[[119 144 121 116]
 [111 110 120 115]
 [121 144 122 112]
 [134 107 138 121]
 [109 123 112 154]]
|
[[111 110 120]
 [121 144 122]]

[[118 129 127 154]
 [131 128 141 133]
 [129 128 138 137]
 [128 129 136 139]]
|
[[131 128 141]
 [129 128 138]]

[[126 113 139]
 [144 136 150]
 [121 120 121]
 [117 100 115]
 [123 138 125]]
|
[[144 136 150]
 [121 120 121]]

[[130 131 131 127]
 [129 123 125 135]
 [128 128 128 128]
 [149 137 149 134]
 [144 136 145 128]]
|
[[129 123 125]
 [128 128 128]]

[[136 139 125 123]
 [114 126 123 123]
 [104 135 114 131]
 [121 152 127 112]]
|
[[114 126 123]
 [104 135 114]]

[[119 136 139 125 147]
 [108 101 144 148 151]
 [100  99 140 153 103]]
|
[[108 101 144]
 [100  99 140]]
---
[[129 128 124 126 125 141 131 126 121 129 119]
 [129 127 136 130 138 119 122 141 146 137 127]
 [128 127 127 126 133 134 123 129 138 129 136]
 [126 126 134 127 127 117 128 122 121 121 130]
 [128 131 123 128 126 145 124 128 130 133 139]
 [125 129 129 125 122 132 124 139 140 140 124]
 [127 129 147 126 132  99 132 119 135 118 132]
 [127 130 145 130 129 109 134 121 126 120 120]]
|
[[129 124 125 131 121 119]
 [129 136 138 122 146 127]
 [128 127 133 123 138 136]
 [126 134 127 128 121 130]
 [128 123 126 124 130 139]
 [125 129 122 124 140 124]
 [127 147 132 132 135 132]
 [127 145 129 134 126 120]]

[[142 126 115 128]
 [123 114 125 130]
 [105 120 128 124]
 [141 119 125 133]
 [124 137 134 137]
 [133 130 138 132]
 [123 132 126 124]
 [109 142 138 121]]
|
[[142 115]
 [123 125]
 [105 128]
 [141 125]
 [124 134]
 [133 138]
 [123 126]
 [109 138]]

[[139 121]
 [132 113]
 [143 116]
 [135 118]
 [133 114]
 [119 141]
 [122 134]
 [105 137]
 [118 117]]
|
[[139]
 [132]
 [143]
 [135]
 [133]
 [119]
 [122]
 [105]
 [118]]

[[126 128 150 132 116 129]
 [115 125 112 129 132 130]
 [130 143 128 133 128 131]
 [131 130 128 132 135 124]
 [131 138 124 127 130 130]
 [128 143 132 137 131 137]
 [143 128 127 144 158 126]
 [138 127 138 140 137 126]]
|
[[126 150 116]
 [115 112 132]
 [130 128 128]
 [131 128 135]
 [131 124 130]
 [128 132 131]
 [143 127 158]
 [138 138 137]]

[[143 111 124 123 123 130 132 122 129 120 125 129]
 [142  99 122 126 118 135 146 136 142 130 128 133]
 [140 138 119 117 129 149 134 110 126 114 103 107]
 [146 147 117 152 133 103 107 136 101 108 126 116]]
|
[[143 124 123 132 129 125]
 [142 122 118 146 142 128]
 [140 119 129 134 126 103]
 [146 117 133 107 101 126]]

[[110 107 149]
 [132 128 127]
 [130 123 136]
 [132 139 130]
 [130 128 131]
 [110 128 142]
 [139 147 121]
 [110 135 143]
 [120 119 135]
 [122 135 138]
 [146 136 118]
 [130 125 124]]
|
[[110 149]
 [132 127]
 [130 136]
 [132 130]
 [130 131]
 [110 142]
 [139 121]
 [110 143]
 [120 135]
 [122 138]
 [146 118]
 [130 124]]

[[117 123 111 154 128 131 149 132 120 120]
 [136 148 152 105 121 140 134 144 115 149]]
|
[[117 111 128 149 120]
 [136 152 121 134 115]]

[[126 131 117 122 125 131 132 122]
 [126 126 131 128 127 127 124 120]
 [128 128 125 128 132 126 120 110]
 [128 132 114 122 122 129 128 108]
 [124 124 130 147 130 129 129 123]
 [125 128 122 133 123 132 135 126]
 [128 126 137 123 128 125 127 139]
 [131 131 119 129 130 127 129 122]
 [129 127 123 140 134 127 125 112]
 [126 125 145 125 121 132 136 156]]
|
[[126 117 125 132]
 [126 131 127 124]
 [128 125 132 120]
 [128 114 122 128]
 [124 130 130 129]
 [125 122 123 135]
 [128 137 128 127]
 [131 119 130 129]
 [129 123 134 125]
 [126 145 121 136]]

[[125 120]
 [130 132]
 [156 156]
 [131 129]
 [127 137]
 [123 121]]
|
[[125]
 [130]
 [156]
 [131]
 [127]
 [123]]
